One vector is turned by the same rotation once a tick. Each row is the vector after some number of ticks, and that number follows the row.
The counts run from 0 to 685.
[-0.20  0.75  2.00  1.11 -1.04 -1.29  0.07  2.69 -2.17 -0.08  1.35 -0.65
 -2.78 -0.35 -0.24  2.72  1.34  1.99 -0.85 -5.91 -0.39 -2.31 -4.17  0.85
  0.20  2.37 -1.51  3.62 -3.28  1.93  0.49  0.72  0.78  2.01 -0.38  1.41
  0.95 -0.60 -3.66  0.37  0.61  1.93  0.79  0.76 -1.57  1.85  1.44  0.37
 -5.83 -2.01 -2.57  1.77 -0.35  1.78 -2.92 -0.16  0.01  0.08 -2.23 -2.03
  2.64  0.08  0.41  2.76 -1.51 -0.64  1.25  0.12 -1.05 -0.17  2.94  2.82
 -0.33  3.21 -2.37 -2.03  1.02 -2.02  2.39  0.99]	190
[ 0.45  0.20 -0.30  1.44 -1.30  0.42 -0.63  0.37  2.78 -0.54  2.12  0.55
 -0.46  0.16 -0.96 -0.80  0.45  4.24 -2.24  4.06 -2.15  2.09  1.92 -1.82
 -0.43 -0.21 -2.06  1.42  0.71 -4.47  2.80 -1.13  0.47 -1.66  1.04  2.07
  2.44 -0.97  0.67 -1.01  0.05 -4.62  0.97 -0.63 -3.45  0.26  0.05  3.41
  3.68 -0.99  0.32  2.48 -1.27  1.94  1.64  1.60  1.73 -2.77  3.25 -0.06
 -4.20 -0.58  0.29  0.59 -1.44 -1.18 -2.43 -1.64 -0.31 -0.77 -1.94 -0.77
  1.67 -1.05 -0.85  0.05  0.32  2.52  3.54 -0.65]	339
[-1.50  1.80 -0.38 -0.40  1.25  0.22  0.77  0.24  0.91 -0.07  0.14  1.26
 -0.44 -0.22  1.13  0.34  3.51 -1.60  2.72 -0.47  0.50 -1.30  0.55  1.69
 -1.87 -2.44  3.05 -3.39  5.26  0.15 -0.43 -2.18  0.23 -0.05 -3.25  4.58
 -0.62 -1.58 -0.50  3.32 -3.81 -1.38 -0.75 -0.23 -0.91 -1.09 -4.39  2.11
  1.57 -0.78 -2.41 -1.33  1.38 -1.38 -1.69  0.25 -3.42 -0.81  3.28  1.39
 -0.47  1.52  0.43  0.71 -1.16  0.92  2.35 -0.10  2.17 -0.59 -0.44  3.11
  1.02 -2.66  2.08 -0.53  1.50 -2.20 -0.38 -1.01]	510
[-4.10 -0.85 -0.53  2.69 -3.30  0.34 -1.22  3.52  2.92  0.26 -0.49 -0.06
  0.83  0.78 -0.68  1.14 -1.70  1.15 -0.93 -1.43 -1.84 -1.87  1.12 -1.76
  1.12  1.85 -4.13  1.08 -2.04  0.01 -2.76  2.55 -0.56  2.08  2.07 -1.01
 -1.28  2.70 -1.87  1.27  4.36  1.93 -1.03  1.66  0.31  2.57 -2.85 -0.05
 -2.07  1.76 -1.83  1.32 -0.97  2.24 -3.13 -1.03 -1.21  0.66 -0.24 -1.30
  0.23  1.21  2.05 -3.15 -3.21  1.87  0.99 -0.23 -1.97  0.92 -0.75  2.05
  0.68  1.97 -1.50 -0.47 -2.90 -0.12 -0.08 -2.43]	659
[ 1.35 -1.57 -0.77 -1.46  1.83  1.93  0.23 -3.96 -0.56 -1.14 -0.76 -1.84
  4.18  0.30  0.06 -0.15  1.56 -2.10 -1.22  4.12 -0.52  2.32  1.40  0.55
 -0.52 -2.25  2.49 -1.22 -0.49 -3.34 -1.14 -0.39 -0.73 -1.79  1.43  2.87
  0.09  0.91  0.37 -1.48 -3.49 -0.77  1.08 -0.61  1.59 -2.47  1.63 -1.06
  0.67  0.91  2.71 -0.97 -0.94 -2.80 -0.18  1.28  2.66  1.19  0.15  2.03
 -0.04 -1.77 -3.32  3.04  1.86  0.16 -0.24 -3.44  1.80 -1.33 -3.77 -0.33
  0.49 -0.97  0.72 -0.69  2.71  3.22  0.49  0.93]	490
[ 0.74 -0.11  1.37  0.12  2.02  1.42 -1.34 -2.80  1.09 -1.64  0.33 -1.45
  1.41  0.77 -2.05 -2.16 -1.16  0.24  2.88  3.18 -1.05 -0.64 -1.34 -0.78
  0.85 -1.40  2.28 -0.58 -0.80 -5.20  0.02  4.00 -0.70 -2.43  2.79  1.95
 -0.37 -0.54 -1.00 -1.19 -2.37  1.82  1.00 -2.26 -1.17  2.28  0.90  2.13
  0.22 -2.39  1.72 -0.40 -4.11 -0.04 -1.22  4.38  0.71 -0.82  1.73  0.74
 -1.33 -1.86  0.56  2.18 -4.41  1.03  0.72 -2.66 -1.10 -2.28 -3.70  1.54
  4.64  1.59  1.89 -0.30  0.45  1.49 -0.06  2.25]	203
[-3.99 -2.91  0.77  1.05  0.19 -0.91  0.62  1.24  0.91  1.89 -2.18  1.23
  0.33 -3.06  1.57 -0.76  0.52 -2.84  2.56 -0.66  0.85 -3.97 -2.58  0.05
 -0.66 -1.62  1.56 -4.17  4.48  1.87 -1.21  0.68 -0.82 -0.55 -0.23  0.05
 -0.53 -2.31 -0.74  3.13 -1.22  2.84 -0.60  1.76  1.62 -0.20 -0.86  0.41
  1.70 -2.79 -2.49 -1.18  2.35 -1.25  0.43  1.46 -4.72 -0.33  0.20  1.44
  1.04  1.22  0.53 -0.97  2.08  1.62  0.34  1.34 -1.43  0.78  3.57  3.56
  1.13 -0.23  2.00  0.52 -0.81 -3.30 -2.75 -0.19]	639
[-4.17 -3.84 -0.77  1.70 -2.85  1.77  0.84  1.57 -0.35  0.38 -1.03  1.09
 -1.28 -1.85  0.86  0.44  0.01  2.54 -0.97 -1.57  0.59 -2.83  0.21 -0.25
 -0.70  3.79  0.72 -0.77  3.55  1.45 -0.29 -1.04 -0.94 -0.21 -2.29  0.45
 -0.43 -1.73  1.48  3.32  1.03 -0.64 -3.08 -0.54 -3.77  0.29 -4.23  1.70
 -0.29  2.00 -2.34  2.42  3.41  2.39  0.02 -0.71 -0.89 -0.36  0.99 -1.68
  0.91  2.33  0.40 -2.47  0.39  0.59 -0.06 -0.14 -0.14 -0.54  2.05  1.36
 -1.38 -2.66 -0.75  0.61 -1.16 -0.42  1.62 -4.72]	180
[-0.66  2.63 -0.39 -0.19 -1.21 -0.77 -0.96 -2.07 -0.31 -1.68  1.94 -0.17
 -0.89  0.82 -0.43  3.49  1.87  0.65 -5.10 -1.96 -0.04  0.41  3.11  0.21
 -1.62  2.43 -2.94  3.11  1.86 -0.66  1.03 -1.51  1.75  3.32 -2.29  0.00
  0.55  1.00  0.28  0.85 -0.82 -5.29 -0.79  1.80  0.15 -1.45 -2.56  0.47
 -0.33  1.83 -0.58  2.44  1.73  0.69 -0.37 -3.08  1.61 -0.48 -0.68  0.45
 -0.99 -0.12 -0.84 -2.72  0.48 -1.61 -1.23  1.02  1.72 -0.59 -1.86  0.67
 -2.25 -0.60 -4.19 -1.07 -1.49  0.45  3.87 -4.77]	178
[-0.84  2.11  0.70  0.02  2.70 -0.66 -1.00 -1.48 -0.69 -0.18 -0.79  0.18
  0.51 -0.87 -1.89 -1.88  0.48  1.33  2.19  0.16 -1.49  0.48 -3.13 -0.08
  0.43 -2.38  3.28 -0.94  0.24 -2.59  0.28  0.86  0.53 -2.04  0.24  5.21
  1.42 -3.40 -1.27 -0.20 -3.07 -0.48  1.93 -0.76 -1.84  0.70  2.64  0.75
  2.75 -3.90 -0.59 -0.31 -2.62 -1.29  0.65  3.97 -1.63 -1.95  0.98  0.87
 -1.65 -0.22  1.31  2.76 -0.91  0.34  1.10 -2.45 -1.18 -0.74 -0.04  1.35
  3.95  0.69  3.48 -0.87  0.79 -0.57 -0.14  3.77]	479
[ 0.89  1.11 -2.81 -1.09  1.17  0.56  1.57 -2.56 -0.26  1.11  1.53 -1.56
  0.42  0.48  2.97  1.18  3.93 -2.28 -0.96  2.33  1.98  0.63  1.71  1.53
 -2.48  0.87  1.31 -1.94  4.55  2.26 -0.91 -0.91  1.66  0.92 -2.15  0.91
 -1.62 -0.70  1.93  1.75 -1.48 -3.46 -0.82  1.97  1.46 -2.26 -3.25 -0.32
 -1.60  1.28  1.20 -0.80  1.53 -0.44  0.46 -1.31  0.96  0.90 -1.05  1.37
 -1.92 -1.43 -1.76  1.52  2.08 -0.17 -0.09  2.43  3.49 -0.74 -4.56  2.45
  1.05 -3.04 -1.38 -0.54  2.19  0.44  1.64 -2.65]	505
[ 0.16  0.45 -1.38 -0.71 -2.91  1.10  0.22 -3.33  1.16 -2.78  0.60 -0.47
  1.48  0.76 -0.90  2.21  0.84 -2.57 -3.58  1.73  1.32  0.68  3.98 -0.53
 -0.57  1.66 -0.56  1.41  2.61 -0.77 -1.20  1.02  2.16  1.89 -1.56 -2.89
 -0.99 -0.40  2.71  0.52 -1.01 -3.67 -2.02  1.46  3.26 -0.94 -3.25 -1.11
 -0.97  1.84  0.75  0.98  1.15 -0.94 -0.27 -1.01  1.30  1.08 -2.30  0.12
 -1.83 -0.39 -0.63 -2.98  1.82  1.93 -0.94  2.14  1.97 -1.40 -4.81  1.53
 -0.48  0.67 -2.52 -1.22 -3.00  0.19 -0.45 -3.06]	376
[-2.14  1.10  0.56  0.49 -0.24 -3.93 -1.44  4.65  1.72  3.27 -1.29  0.57
  1.01 -2.09  0.57 -1.92 -0.68  0.92  1.02 -0.41 -2.84 -0.83 -2.12 -3.55
 -0.44 -0.17 -1.23 -0.33 -0.37  3.17 -0.73  0.37  0.86  0.07  2.90  2.21
  2.46 -0.95 -1.21  1.32  1.12  1.30  3.07  0.85  3.86 -0.42  1.78 -0.94
  0.69 -1.56 -2.30 -0.13  0.44 -1.27  0.52  0.71 -2.57 -2.62 -1.79  1.03
 -0.42  1.85  0.72  1.58  2.64 -0.89  1.08  0.97 -2.58  2.62  6.37  3.47
 -0.71  0.04  0.71  0.86  0.45 -1.82  0.66 -0.08]	352
[-2.15  1.47  0.84  1.34  0.75  2.36 -0.71 -0.37  0.56  0.88 -1.38  0.52
  0.61 -0.62 -0.59 -1.66  2.33  5.34 -1.83 -1.34  0.89  0.48 -0.73 -0.51
  0.81  2.47  2.70 -0.07  2.87  1.59  2.82  0.49 -1.20  0.13 -3.69  2.14
 -0.06 -4.61  1.35  2.69 -1.11 -0.90 -2.11 -0.97 -3.57 -0.23 -3.07  2.60
  1.45 -0.72 -0.78  2.63  1.37  2.83  2.24  0.06 -1.58 -1.84  1.34 -0.08
 -0.64  1.35  0.54 -1.16 -1.10  0.26  0.51  1.01 -1.87 -1.70 -0.74  0.87
  0.59 -4.49  0.82 -1.22 -0.96  1.14  1.03 -2.31]	390
[-0.20  3.71 -0.82 -1.38  3.78 -0.51 -2.86 -0.38  0.37 -0.01 -3.81 -1.38
  2.16 -1.50 -0.75 -3.43 -1.87 -0.73  1.29 -1.01  0.52  2.84 -2.92 -3.25
 -0.24  1.30  3.78  0.53 -0.24  0.44  0.15  4.01 -0.15  0.06  1.55  3.96
  2.11 -3.12 -0.07 -0.43 -2.42  2.95 -0.37 -1.02  1.44  1.50  2.82 -0.54
  1.81 -1.05  0.85  1.03 -2.90 -0.54  0.77  1.83 -0.24 -1.60 -1.48  1.38
  0.47  0.73 -0.49  2.38 -0.23 -0.31  2.40  0.46 -0.29 -0.30  1.24  1.96
  2.74 -0.89  2.19 -0.49  0.93 -0.58 -1.61  1.24]	72
[ 1.32  0.08  0.28 -2.07 -0.32  0.32 -1.50 -2.69 -1.28 -1.18 -1.68 -0.59
  1.86  0.07 -1.11  1.64 -3.92 -3.99 -0.59  1.22 -1.01  0.40 -0.91 -1.03
 -0.32 -1.06 -0.45  1.20 -1.43 -1.89 -2.88  1.57  3.37  0.97  3.21  2.07
  1.37  2.77 -0.87 -2.30 -3.28  0.79  4.06  0.54  5.29  1.04  3.47 -3.10
  0.66  0.20  1.25 -0.14 -0.82 -3.13 -1.43  1.50  1.87 -0.51 -2.95  0.70
  0.18 -1.93 -0.97  1.11  2.98  0.58 -0.83 -0.24  2.54  1.22  1.65  0.84
 -0.20  2.42 -0.93 -1.80 -0.25 -0.29 -0.57  2.54]	283
[-0.03  0.53  0.76 -1.13 -0.62 -2.17 -1.88  0.62 -2.33  1.59 -2.29  0.16
 -0.10 -2.68  0.54 -0.74 -5.06 -1.29  1.61 -0.04  0.10 -0.68 -4.48 -2.33
 -0.34  2.48  0.25  2.11  0.54  1.93 -0.60  3.36  2.78  0.59  0.48  2.37
  1.57 -2.86 -3.36  0.50 -2.41  1.51  1.39 -0.83  1.38  5.04  3.57 -0.81
 -1.52  0.24 -0.74  1.47 -1.31 -0.53 -0.20  1.38 -0.14 -1.18 -5.21 -1.30
  0.36  1.13  0.14  2.85  1.88  0.63  0.71  0.43 -1.40  1.27  5.34  2.12
  0.62  1.43  0.27 -1.04 -0.86 -1.47 -0.76  2.96]	477
[-2.41  0.77  1.16  1.71  1.08  0.54  0.05 -1.81 -1.70 -0.75  1.89 -3.51
  1.34  0.65  1.31  2.28  0.05 -2.40  0.18 -1.90  0.62 -1.24  2.29  3.31
  1.87 -0.81  2.90 -1.80 -1.60 -0.55 -2.12 -0.13 -0.63 -0.64 -0.74  0.30
 -3.10  2.43 -0.89  1.67 -1.52 -1.13 -1.59  0.12  0.31  0.21 -0.14  1.33
 -3.87 -2.72 -0.73 -1.58  0.47 -1.50 -3.43  0.45 -4.78  2.97  0.96 -0.81
  0.04  1.33 -0.25  1.09 -1.22  1.37  2.16  1.28 -0.90 -2.60 -4.02  4.08
  2.02  1.49  3.29 -4.18  0.12 -0.16  0.51  1.66]	447
[-0.13 -0.43  2.70  0.74 -1.46  0.56  0.09  0.09 -3.34  2.71 -0.57 -3.05
  0.37  0.15  1.56 -0.34 -0.64  3.18 -2.67 -1.59 -1.87  0.37 -2.25 -1.37
  1.81  1.70 -0.50  2.46 -4.99  0.93 -0.41  0.39 -2.06 -0.91  2.46  2.01
 -0.36  1.30 -2.26 -0.58  0.24  0.04  2.36 -2.39 -1.53  1.01  3.72 -0.54
 -3.10  1.23  0.85  1.12  0.33  1.52 -2.00 -0.50  1.58  1.16 -1.58 -3.09
  1.03  0.23 -0.76  3.85  1.93 -1.52 -0.81 -2.87 -2.90 -0.86  1.63  0.17
 -1.48 -0.19  0.18 -3.16  1.97  3.25  3.35  2.02]	404
[-1.39 -1.39 -0.31  1.17 -3.34 -1.77 -1.04  1.67  2.32  2.01  2.86  0.49
 -0.31 -0.43  1.70  2.34 -0.19 -0.52 -3.21  0.52 -0.58 -2.55  3.30 -0.88
  0.09  1.02 -1.58  1.32  2.42  2.38 -2.28 -1.22  0.72  1.06  0.92 -1.43
 -0.18  1.34  0.29  1.61  2.55 -3.18  1.47  3.49  3.54 -1.36 -2.15 -1.00
 -1.09  0.92 -1.66 -0.49  3.51  0.51 -0.39 -1.08  1.21 -0.29 -1.29 -0.40
 -1.07  1.19  1.14 -2.56  4.22 -1.21 -1.06  3.56 -0.20  2.13  2.09  1.52
 -2.14 -0.37 -1.87  0.99 -1.68 -1.79  2.06 -3.09]	96
[-2.34  1.07  3.70  1.29 -1.35 -2.01 -1.77  0.82  2.26 -1.34 -2.38 -0.37
  1.90 -0.51 -3.64  2.06  0.46  2.10 -3.19 -6.89 -0.73 -2.71  0.74 -2.36
 -0.88  1.08 -1.37  2.12 -0.85  0.43  1.89 -1.16 -0.19  3.01 -2.22 -2.21
  1.39  1.29 -0.74  1.49 -0.54 -1.10 -0.43  2.28  1.10  0.24 -0.21  0.02
  0.23 -1.76 -1.43  2.11  1.29  0.56  0.56 -1.33 -0.64  1.00 -0.18 -1.68
  1.46  1.34  0.46 -4.96  0.20 -0.89  0.30 -0.18 -2.09  0.36  3.33  0.72
 -1.69  1.95 -0.09 -2.41 -3.63 -2.35  0.27 -2.02]	111
[-0.44  5.53 -1.95 -0.02  2.07  0.08 -1.86 -2.41 -1.31 -2.75 -0.22 -2.03
  1.82  0.68 -0.80  1.93 -1.32 -2.47 -0.40  0.05  1.92  1.28  3.80  0.33
  0.72  1.33  0.14  1.20 -0.73  1.09 -2.44  3.58  1.63  1.24 -2.06  0.52
 -2.72  1.80  0.09  1.09 -1.51 -1.01 -3.07 -0.03  1.18  3.08 -1.17  0.17
 -1.98 -0.22  0.14 -2.58 -2.18  0.48 -2.92  1.07 -4.29  2.49 -0.59 -0.72
 -0.62  0.46 -0.04 -1.81 -3.27  1.47  1.06  1.96  0.80 -1.63 -5.78  1.86
  2.23  0.30  0.07 -1.47 -1.94 -0.08  0.66  0.59]	656
[ 1.62 -3.52 -0.70  0.85 -2.28  0.99  0.09  0.08  0.08  1.42  1.23 -0.02
  0.84  0.94 -0.05  0.87  0.11  2.02 -2.81  2.90 -1.86 -0.12  1.35 -0.94
 -1.16  0.44 -3.17  1.58 -2.47 -2.72 -1.68 -1.40  0.73 -0.42  4.57  2.43
  1.23  3.89  0.02 -1.47  0.71 -1.44  2.32 -0.99 -0.83 -1.59  3.55 -0.51
 -0.86  1.06  1.25  0.72  0.58  1.27 -1.26 -0.49  5.57 -1.74 -0.47 -0.90
 -0.02 -1.96 -0.64  2.89  1.31 -1.59 -1.21 -1.86  0.14 -0.59 -1.26 -1.35
 -1.36  0.72 -1.97  0.67  1.81  3.01  2.55  0.07]	210
[ 0.21 -2.48 -3.35  0.03 -2.97 -0.73 -1.48  0.52  1.59  0.96 -1.57  2.80
  0.73 -3.27  2.39 -1.07 -3.87 -2.35 -0.66  5.01 -0.42  0.35 -0.12 -3.39
 -2.42  1.51 -1.75  1.00  4.19  0.47 -3.75  2.73  2.58 -1.05  2.95  0.50
  0.68 -1.42  1.00  0.34  0.54  1.67  1.59  0.79  2.64  2.09 -0.12 -2.50
  1.05  1.70  0.75  0.80  0.70 -0.84  0.65  2.58  1.93 -2.02 -3.44  0.35
 -1.16 -0.17  0.21 -0.18  4.01  1.47 -2.16  1.39 -1.13  2.25  3.03 -0.02
 -0.51 -0.48 -1.40  2.37 -2.17 -0.92 -0.06 -1.50]	216
[-0.44  5.62 -0.60 -0.19  0.85 -0.59 -1.69  0.93 -2.35 -2.43  0.85 -2.92
  0.06  1.84  2.26  1.17 -0.22 -0.66  1.92 -0.30  0.63  1.11  1.98  0.48
  3.01  2.95  2.44  2.72 -4.01  0.42 -1.52  1.87 -0.47 -0.32  1.30  5.10
 -1.59  2.56 -3.16  0.60 -0.65 -0.64 -0.88 -2.41 -2.77  2.72  1.03  2.19
 -3.47  1.68  0.21 -0.95 -2.47  0.06 -4.52  1.27 -3.11  0.27 -0.05 -0.70
 -0.30  0.41  0.09  3.05 -3.02  1.18  1.31 -0.94 -1.24 -1.99 -3.65  2.26
  2.55 -0.57  0.21 -3.05  0.75  2.26  1.62  1.13]	124
[ 0.26  0.93 -1.29 -1.60  1.96 -1.09 -1.19 -2.56  1.98 -0.41 -1.35  1.41
  2.14 -0.69 -0.67  0.04  2.04 -1.69 -1.61  0.19  1.48  0.68 -0.34 -0.99
 -2.21 -0.49  2.30 -2.31  5.32  0.18  1.22  0.28  3.16  0.95 -2.63 -0.94
  1.36 -4.27  1.41  0.79 -3.42 -1.46 -0.77  2.34  4.41 -2.60 -1.21 -1.90
  2.87 -2.07  1.32  0.89  1.55 -2.99  3.47  1.30 -0.86 -1.42 -1.75  2.74
 -2.10 -1.01 -0.85 -1.97  4.79 -0.92  0.52  0.45  2.57  2.22  0.17  1.35
 -0.80 -0.56  1.14 -0.52 -1.15 -1.47 -1.27 -1.00]	636
[-1.37 -1.03 -2.87  1.39 -0.67 -0.62 -1.35  0.22  1.78  0.70  0.28  1.12
  0.00 -0.85  1.60 -2.78 -2.89 -2.05  3.44  6.50 -1.65 -0.45  1.22 -2.79
  0.74 -0.88  0.58 -3.08  1.68 -1.88 -3.23  3.44 -0.32 -2.30  3.16  2.70
 -0.52 -0.99  1.17  0.28  0.98  1.23  1.00 -0.91 -1.36  1.90 -0.18  1.60
  2.07 -0.99 -0.27 -3.23 -2.11  0.21 -0.88  4.00 -1.06 -2.73  1.40  0.81
 -2.54  0.88  1.16  2.41 -1.17  1.63 -0.42  0.51 -2.26  0.41 -0.86  2.47
  3.43 -1.48  0.96  2.98 -1.17  0.55 -0.39  1.32]	9
[ 0.18  1.72 -1.01 -0.71  0.30  1.66 -1.16 -2.84  2.65 -2.85 -1.79 -0.53
  1.98  2.39 -1.69  2.63  0.74 -4.21 -1.29 -0.56  0.85 -0.52  3.61 -0.29
 -0.72 -1.84 -0.20  0.49  1.37 -1.40 -1.94  1.89  0.66  2.45  0.96 -0.89
 -1.21  3.35  1.62  0.40 -1.23  0.80  0.06  1.91  5.68 -0.92 -2.18 -3.57
 -0.40 -0.32  1.15 -0.53  0.12 -2.20 -1.23  0.27  0.30  1.73 -0.80  1.56
  0.20 -1.69 -0.55 -1.34  0.03  1.31  0.44  1.50  3.03  1.57 -3.35  2.14
  1.40  2.82 -1.94 -0.82 -1.54 -0.95 -2.42 -3.03]	574
[ 0.60  1.11 -0.09 -1.43 -0.37  1.61 -1.24 -1.93 -0.31 -3.17  0.48 -2.69
  2.37  3.21 -2.20  3.05  1.86  0.83 -5.13 -1.63  1.51  1.41  3.97  0.19
  0.11  3.75 -0.02  3.89 -2.02 -0.20 -0.16  1.30 -0.22  2.17 -1.30 -0.83
 -0.52  3.64  1.87 -0.04 -0.29 -2.26 -1.12  0.54  0.84 -1.08 -1.55 -0.56
 -1.79  2.78  0.75  1.62 -0.70  0.85 -1.38 -3.50  2.56  1.33 -1.63 -0.15
 -0.48 -1.08 -1.55 -0.95 -1.65  0.10 -0.64 -0.15  0.41 -0.84 -4.48 -0.42
 -0.68  1.02 -3.74 -2.04 -0.69  2.56  2.03 -3.93]	454
[ 0.61  2.63 -0.02 -1.17  3.29 -1.22 -1.68 -0.75 -1.31  3.32 -0.78 -4.07
 -0.11  1.18  2.08 -1.42  0.34  2.82 -1.77 -0.67 -0.94  2.20 -2.58 -1.65
  0.04  3.00  1.56  1.53 -2.02  3.69  2.15  1.83 -1.80 -2.16  1.96 -0.32
  1.85 -3.69 -1.13 -0.10  0.39  0.54  0.97 -0.04  1.35 -1.81  4.41  0.74
 -2.25 -2.78  1.98  1.00 -2.12  1.45  1.47  1.47 -0.24 -0.61 -3.06  0.50
 -2.27  1.52 -0.17  4.54  0.95 -3.40  1.48  1.41 -3.27  1.15 -0.08  1.52
  1.69 -0.68  0.97 -1.62  2.50  1.31  3.39  2.57]	275
[ 0.38 -4.56 -0.74  1.58 -2.36  2.28  2.09 -1.18 -1.36 -0.65  2.03  0.54
 -0.29 -0.23  0.89  3.57  0.71 -2.67 -2.52  1.87  0.69 -3.21  1.39  1.96
 -2.04  1.14 -2.16 -1.17  2.24 -1.25 -2.82 -0.44  0.51 -0.12 -0.72 -1.67
 -2.21  0.79  0.45  1.45 -1.66 -2.43 -1.70  1.30 -0.06  0.05 -2.68 -0.39
 -1.86  1.97 -0.84  1.28  2.37 -1.31 -3.14 -0.74  1.74  1.48 -0.51 -0.21
  1.21 -2.35 -0.64 -2.72  2.87  3.89 -2.23 -0.07  2.27 -1.97 -2.89  0.05
 -0.84  1.11 -2.87 -1.01 -0.81  0.36  0.82 -1.14]	377
[ 1.53 -1.63  0.23 -1.42  0.64 -0.79 -0.50 -0.25 -2.53  3.42 -2.76 -2.57
  1.27 -2.09  1.67 -1.37 -2.32 -1.12 -1.44  1.18 -0.34  0.21 -3.99 -1.71
 -0.34  2.36  1.43  0.77 -1.36  2.58 -0.53  3.44  0.44 -1.12  3.36  1.21
  1.57 -2.15  0.94 -1.04 -0.83  3.61  0.81  0.08  2.52  0.30  3.40 -2.15
 -2.59  1.12  2.29  1.41  0.39 -1.33 -0.07  0.08  1.51  2.17 -4.31 -1.36
  1.28 -0.28 -0.94  4.23  4.85 -1.09  0.39  0.12 -1.13  0.51  2.70  0.20
 -1.30  0.66  0.86 -0.95  1.17  1.63  0.65  0.88]	279
